Rotation paths and how fast each direction turns (degrees each step)
Each turn is a multiple of 5 degrees from 10 to 175, or 0.
Each row of a path follows its step; steps can be skipped.

step 0: [-11   4  23 -17  43  -1   5  13   5   4  12  12 -10  -4  -3  -6  13  -1
  19  56  10  -2 -17   4   9 -12  16  -9 -39  24 -20  -1  14  12 -26 -20
 -18  20]
step 1: [-19   5  -4  -4  14 -67  23  10   4  -5  -6  29  -7 -10  11  13 -10  24
   3   0  -4   4 -14 -34 -13  -4 -10   0 -10  -1  12   3 -24  26 -13 -37
   7  -6]
step 2: [ 30  12  19  -4   4  -5  38   5 -21   4 -43   7   8  13 -33  18   6  32
 -20   5 -36  -5  12  14 -19 -20  26  13   0  -6   2  14 -18   9   8  -6
  18  -4]
step 3: [ -4 -10   0 -21   0 -10  34   0   8 -26 -32  -2 -33 -16  22  -4   6  15
  -7  34  11 -22   7  26  10 -12  22  26  -7 -20 -16 -14  18  -7  18  34
 -15  -4]
step 4: [-11 -11  27   0  56  -8   3  -2   3 -34  12  -2 -21 -10  -6   0  10  -5
  29  10  21 -23 -11  15  -4  -7  15 -24 -21  19 -11 -13 -41  11 -13  10
  -5  -7]
step 5: [  2 -19 -21  10  29 -18  26   3  -1  25 -23  20   3 -19  16  -2  -2 -17
  17  -3 -12 -11  -4   3   7  13   3   8 -13 -14   9  13 -31  45 -14 -43
  10 -31]
step 6: [ 15   7  18  12 -14 -12  20   8  17   2 -24  41   7  16 -13  17 -21  30
  -1 -21 -20   7  32  33  18 -13  11   1  -7  -7  -8   0  -5  15   4  18
  18 -43]
step 7: [  0  17 -11  -3  26  20  -6  17   6 -16 -46  23  -4  14   4   5  23   0
  12  35  22  -8  32  29   6   0   0  28 -23  -8  -6 -27  11 -10  -4  28
  -3  12]
step 8: [ -9 -12  18  -1  39  -9   9  17   2 -19   8  25   2  -1  30  14  -6   3
  21  30  20   8 -42   5  23   3   7 -24 -40  18  -3   4  11  -2 -32  -1
  -5   2]
step 9: [ 18  13  -3  10  18 -58   4  -3  -7   4  -9  30  -1   9  -3   4  -8   6
   3   6 -16  13  -8  -3 -24  14 -20  17 -34  16  24   4 -28  26   1 -37
  -2  -9]
step 10: [ 25  24 -10 -20 -10  -7  38  -9  -3  -1 -36  21  15   1 -19   5 -11  34
  -7  15 -39  11  10   6   2 -13  28  22  -1   6 -17  25   9  19 -18  16
   6   0]
Directions:
[  5  10  -3  -2  -5   8   0   7  -2   2  11  13   0 -16   1   2  -2   0
  -7  -2  -4   5   3  -5  -6 -11  -3   3   1  -3   0  -2  -9  14  -6   0
  -5  -3] -> 85
[  9  -7  10  -4  -7   9   0   3   1 -11  -3   2  -2   0   9  -1  -1  -5
  -3  -1   3  -5  -8   6  -8  -4  -3   2 -10  -8  17   1  -3 -11  -4   3
  -4   3] -> 80
[ -2 -16   3   2   0  -4  -1  -5   8   0   6  -5  -6  -7  -4   7  16  11
 -10   1  -2 -10   3  -5  -6  -4   9   3   4  -4   3   2   2   6  -2  -2
   2   5] -> 35
[ -7  -7  -8   1   5   0  -5  -3  -5   1  10   0  -5  -9  -8   7  -3   0
  12  11  -4   4  -7   1   8  -2   3  -4  -3   1  12 -11  -5  -7   0  -4
 -11   0] -> 90
[ -7   7  -9  -7   2   8  -3   5   9  -9  -1  -6  -4   6   6   2   7   4
  -7   1   7  -9 -11   2   6  -1  -6 -11   1  11  -1  -4  -5   7  -6 -11
  -1  -1] -> 95
[  8   2  -3   5   0  -6   5   8   0   9  -8  -9   1  -4 -11   3   3   9
  -8 -15  -3   3  -6   2   6   6  -6  -1  -6  -2   7   6  -1  -2   0  -2
 -13  -7] -> 95
